rotation ticks, each row followed by its count of ticks
The counts run from 0 to 641.
[-34  -1 -18 -38   5  21  -2  23   6  16  14   8   2 -25  -8  -7  17  10
  -6  14 -30  11 -33  -2  16  -9  -6  12  11   4  23  51  49  -8   8 -13
  10  19  23  28  27   4  22  -8 -32  14   6] | 539
[-60  13  31  23 -19 -15  24  22  -9 -13 -14  -1 -17 -23  -4 -10  -8 -25
  20  -4 -25 -31 -16  14  15 -22  -7   6  27   9 -35  23  -7 -22  10  -4
  -8  -1 -19   2  -2  -5  14  -6 -41 -18   1] | 450
[-29  18 -21 -28   3 -45   5  -9 -12  -6  -7 -19   3 -13  28 -34  -4 -13
 -14 -20  -2   2  -1  13 -20   5   0 -28  29  -2  18   9  15 -17 -13 -20
   1 -41  -9  -1  19 -14  12 -11 -14 -19 -21] | 42
[-39   9   2 -34 -22   4  10 -28 -21  18  -9 -12 -30 -13  -7 -27   8 -35
  -4 -10  -1  15 -29  39  10  -2  24 -29  34   8   9  16  22   0   6 -25
  21   2  17   8   0 -11   7  14  -8  -3  -3] | 377
[ 13   8  13  -9   9 -21 -11  28  12  16   6 -20  25   3 -16  -5  42  15
 -10  10 -42 -27  -1   4   9 -26 -23  19  46 -31   9  -4   4   7  -6  10
  25  22  10 -12 -38  17  30   4 -18   8  -9] | 516
[-13  33 -17 -24   5 -17 -17  10  15  -2 -23  12  -2  43  -1   6  18  -6
   9 -47  -9 -38  16   6  -7 -13 -10 -11  15  -1  -8  -6  12  16 -13 -17
  -9  -1  -5 -25 -20  17  28  -4   4  22 -35] | 487
[ -8   2 -24  -4  -2 -26   3  29  -7  41  21 -35   2  -2  23  -3 -12   8
 -31  -6  13 -13  12  14  -3  21 -27  22  29  -8  18  22  16   4 -52   9
  13   6  -1 -22   8  -9  14 -27  24 -14 -21] | 238
[-23  21 -16  23  11   1 -26 -21  11  14  22   5  35   5   9 -19  25   9
  12 -28   7 -37  -5  13   6 -11 -40  16  17 -10   1  17  10   7  16  -6
  -8   7 -23 -16  20  12  12 -51 -39  -7   0] | 301
[-63   6 -28 -23   3   1   8  23 -14   4  -4  18 -29   6  -9 -42 -12  10
   1 -13  -6 -13  -5   4  41 -11   9 -18   2  -9  -5  33  16  -9 -19 -57
  23  -9   1   4  -7  -6  -7  13   2 -14 -16] | 28
[ 12  19 -34  -3   4  -9  26  14 -15  -6 -14  11 -17  12   8  -7   4 -39
 -21  -9  -2 -22 -23   2  -3   6  28  -8  42  25  20  18  50   8  11  -8
  33  12  16  21 -26  23  38  10 -23   3 -15] | 57
[-61  19  -2   8 -17  10 -16  15   8  29  14 -13 -11   2   2 -19  24   2
  11 -41  -4 -26   7 -10  -3 -21 -24  10  -4 -13 -40   2   5 -24 -18 -13
 -19   1  -3 -17 -14 -16   1  -6  12 -27 -18] | 459
[-52   8 -14 -28   2 -31  -9  -3  25   7   7 -18 -21 -27  12 -40   8   2
  -8 -23 -24   5  -5   4 -22 -19   6 -12  34 -26  -1  27   4 -26 -31   0
  12  -7 -22  21  11  -4  21   5 -19   8  15] | 363
[-21  13  14  15   7 -23 -35   6  24 -18 -40   7  27   5  -5  -7   9 -19
 -10 -20   8 -14 -28  22  31 -27 -31  27  -8  10  11  30  14  21  26 -21
 -12 -17  -7 -12  21   0  22 -14 -41   5 -15] | 127
[-49  18  11   3 -10   8   2   3  22  44 -18 -19  14  -7  16  18  15 -17
 -17 -24  24   1 -13  -1  -6  21 -34  29 -18  -7 -22  15   2   8  -1   1
 -20 -10 -32  -9   2 -35   3   1  11 -18  -6] | 270
[-52  14 -10   5 -20   2   9   2 -16   0 -27  -5 -28   1  10   7  19 -51
   6 -10  21 -34 -25   6  -3 -11 -10 -20  -8  -1  -5  14  35 -19  37 -18
 -27   4   4   4  17  23   7 -16 -11   6  11] | 116
[-50  11   3 -21   3   1  21  25 -29  29 -40  -2  21   1 -26   7  -4  12
  -7   2   3 -18  -6 -22  29 -13  11 -20   8 -11 -13 -18  10  -5  -9 -57
  32 -24   1 -23 -12  -2  10   9  10 -22 -15] | 32
[-23  20  21   6  -1 -41  28  29   0  -7 -36 -19  -6  -8  16 -23  -9 -25
 -41  -7  10 -19 -28  11 -13  19   8   8  19  26  -8  19   5   7 -11  -2
 -13 -31 -27  -5  -9 -24  19  11  15   6 -25] | 422
[-52  32   3 -39   1 -35 -19   5   2   0 -26  -7  20 -31  -5 -33  26   4
   6  -9   2  18 -31  -8  -6 -19  10 -19   5  31  -9  21  16  -1   6 -28
   4  -3  -9  16   0 -24  30  24 -21  -5 -21] | 552
[-23 -12 -26 -41  -8  32  10  -8   8  52   7  -6 -13  13  12   7  31 -10
   1  16  -5 -10  -9   0 -11 -11 -35   5  17 -14   0   3  36   2   9 -12
  13  34  19  16 -43  20   9  30 -16 -22  -8] | 181
[-35  16  -4 -45 -12  -3   1  41   4  14 -32  16  17   2 -23   6  -8  -3
   3 -10 -33 -17  15   0   1 -26 -12  -7  41  -8   1   8  26 -10 -56  -7
  24 -11   3  -1   0   6  -7  17   8  -9 -32] | 193
[ -2  23 -29  16  14 -26  -4  11  -3  28  24  -9   7  -1  13  -6  23   8
   5   4  44 -45  10 -19 -10   2 -27  15  23  21 -25  -8  11   5  -1 -16
   3  27  13 -16 -24 -10  50  -7  14   2 -19] | 589
[-21  16  31  24   3 -40  20  -8  -8  10 -11 -31  25   4   4 -32   6  13
 -28 -10  -7  -1 -25   3   6  10  18  13  39   6  -2 -11  -5   9 -11 -24
  16 -27 -10 -36  -9 -22  37  -9  -6 -14 -22] | 229
[-45  24 -41  -9 -14  35  18  29 -10  14   5  14  -7   4   3  10  12 -28
  -2 -39  -9 -29   2   0 -16   6 -17  -6   5 -13 -24  20  22 -57  -7  18
 -25   2   1  23  -7  18   0 -22  10  -6  12] | 629
[  1  27 -46 -17  28 -23 -35  -4  23  -5  12   2  17  17  24 -29  25   3
  -5 -32  -3 -25  -7  -2 -10  -7 -21  -7  20 -12  13  34  14  11   3  -3
   3 -11 -15   2   3  29  27 -27 -28  14  -5] | 493
[ -1   8  11 -20   0   2 -11   2  35  16  22 -30  -1  -7   3 -41  30   7
 -21  23 -33 -18 -25  -2  -7   7 -17  19  31 -17   9  25  12  31  -2 -14
  30   4  -6 -15 -12  19  16  -6  -4   5  -3] | 521
[-55  17   3   9 -14   5   3  -9  -6  16 -18 -28  10  -4  17  30   8 -10
  19 -14   1 -20  -3   8  -9   0 -26  18  11 -13  -2  18  21 -14   5  -4
 -20   0 -10 -23  27  -7 -11 -43 -12 -33   4] | 110
[-26  34   2 -20  -2   8   5  -6  -2  25 -19  -4  65  -3 -19  14  21  19
  10  12 -13  -9 -17  -4  -8  -7 -22  -2  25 -20 -10  13   7   7  -5  -6
  41 -11   2 -27  -5 -10 -14  -6   4 -29 -20] | 196
[ -9  -2 -15  -5  -6   1  -3   5 -14  45 -19  24  25  -1 -13  15  -9 -14
 -26 -21  25 -23  -5  20  30   1  -9  16  13  28  28   9  43  16 -27 -14
  30   2  13  -5   9  -5  29   4  23  19 -31] | 572
[ -7   8 -18  -9 -17 -39  24  14 -11  14  28 -43 -24   1  24   4   6 -14
 -16   0   7 -17  20  24 -12  18 -18  15  38  -7  16   6  20 -15 -29  -5
  -8  10  17 -30   0 -16  14 -20   2 -10 -12] | 239
[-33  19  11 -20  -5 -33  12 -18   1  15 -31 -30  15  14   3 -11   2   3
 -12 -23  -8 -12   7  -1   0 -15  -1 -13  32  -3  -3 -26   3   7   0 -44
   8 -26 -16 -27  -9 -16  10   4  -8 -37 -34] | 37
[-45 -11 -21  16  11  14   8  10 -15  15   3   6  -4   4   2  -3  -4  -8
 -23 -23   5 -45  -3   5  21  -2 -20 -16   7 -24  16  -4   9 -25   2 -33
  -7 -11 -11 -22  19  22  17 -45  -3   1  23] | 307
[ -8  32  -5  18   8 -37  37  31   3 -28 -16 -19  18  11   4  13   4  -8
  12  -9  -4  -4   1   2   3   0   2  13  52  -5 -15   8   2  -8 -14   6
   8  -2  14 -22 -26 -45  40 -11  -9 -20 -17] | 65
[-28  -2 -30 -16  14   7  -9  22 -23  26  -7   6 -13  19  -3   6  16 -16
   1 -26  21 -41  -2  27  37  -3 -29 -37 -11  -8  -8  11  -1 -25  34 -14
 -32  -3  23   4 -19  16  24 -10  -1   7   3] | 309
[-20  23   9 -41   7  -6   4  41   8   0   2  16  22 -42 -14 -34  23   6
   5   6 -41 -31 -15  15   3 -27 -27   0  31   6   2  19   3 -24 -17  10
   0   3  19   9 -22   2  21  27  -8  28 -15] | 2
[-17   2 -41  27  29 -23   8  13  -8  32 -11  12  16  12  29  -8 -10   5
 -34  -9  25   0 -10   3  22  25   2   3  -7   4  29  45  36  -1  -8 -13
  18   7 -10   7  11  -4  26 -13 -27 -14  -8] | 407
[-24  20  16   2   0 -33   4  28  16 -22  -3  -3  -4 -13  15  -8  12 -10
   0  17   5 -11 -26  -1  -5   2 -23  22   7  22 -23  57  17  25  15   7
  11  22  -9  20 -26 -14   9  -1 -29 -18 -14] | 259
[-17  19 -32 -37  -6 -34 -25  13 -16  25   4 -13 -21 -11  19   2   5  -4
   2  -1  37 -26   4 -16 -14   3  -3 -34  14  10  13  16  30   8 -12 -32
   7  12  17   0   0   1  32  -8  24   1 -25] | 396
[-23  21  15   0 -17 -29  34  44 -16  -2 -29 -23 -18  15   7  50   1 -19
   0  -3 -10  -8   3   4  -4   9  -2   0  18  13 -13  29   6  10   2  -1
  -1  32   3  -3 -30 -22  20  11 -12 -23 -29] | 253
[-40  -4 -21 -57 -11  20  16  15   8  42  -8 -14 -27   9  13  11  31 -12
   1   2  -9  -3   6  11   2   4 -36 -21  10 -13  -6  11  16 -15  -2 -22
  -1   5  14   6 -43  -3  -9  40  -8 -17 -11] | 180
[-37  11  -5   7 -14  -8  -9 -13  22  18  -6 -18 -24   1  38 -10  25 -30
 -11 -33  19  -5  -7   2 -34 -10 -23  23   5  13 -19   2  28  -8   5  18
 -20  30 -20  28 -10   2   9  17 -24 -15  -6] | 272
[-30   2  -9  18 -17   4  20 -15 -17  32 -25  -8   5 -25   2 -11  -3 -39
 -32   5  24 -23 -31  16  10  12  12   5  25   9  36  -8  45 -13   9 -27
  21 -15   0 -14  31   8  11 -12   8   6   4] | 568
[-59   3   1 -21  12  -4  -9  14  -9  52  -5 -11  27 -35 -10  -1  16   8
 -19  15   7  -9 -22   0   0   7 -14 -25  29 -46  -5  19  -9  -7 -13   0
  38 -16 -12   5   1  -9   7  -8  -4  -9  27] | 366
[-11  -5  12 -11   9 -21   5  44  10  10 -24 -23  22  10   6   6   5  11
 -25  17 -21 -37   5  12  12 -10 -40   1  17 -33  14 -17 -10   1  -1 -23
  -1 -28 -10 -38  -7  27   7 -14  10 -10 -12] | 325
[-21 -16  -6  18  -6  -5  24  35   9  14   1 -13 -15  24  12  -6 -19  -9
 -26  -3  -1 -24   8  28  21   5 -34  34   7  -3 -12  32  11  13 -18  -8
  -3   4  -2 -22 -39 -21  -5   9  -5 -42 -23] | 605
[-31  22 -11 -26   4   9   2   6   0   8   1   3   9 -35  18   6  13 -22
  -6   9   6 -33 -39  12 -25   8 -30  -1   7   4 -19  50  16   1  38  20
 -11  -6 -22  16   5  19  -8 -20 -23 -18   2] | 626
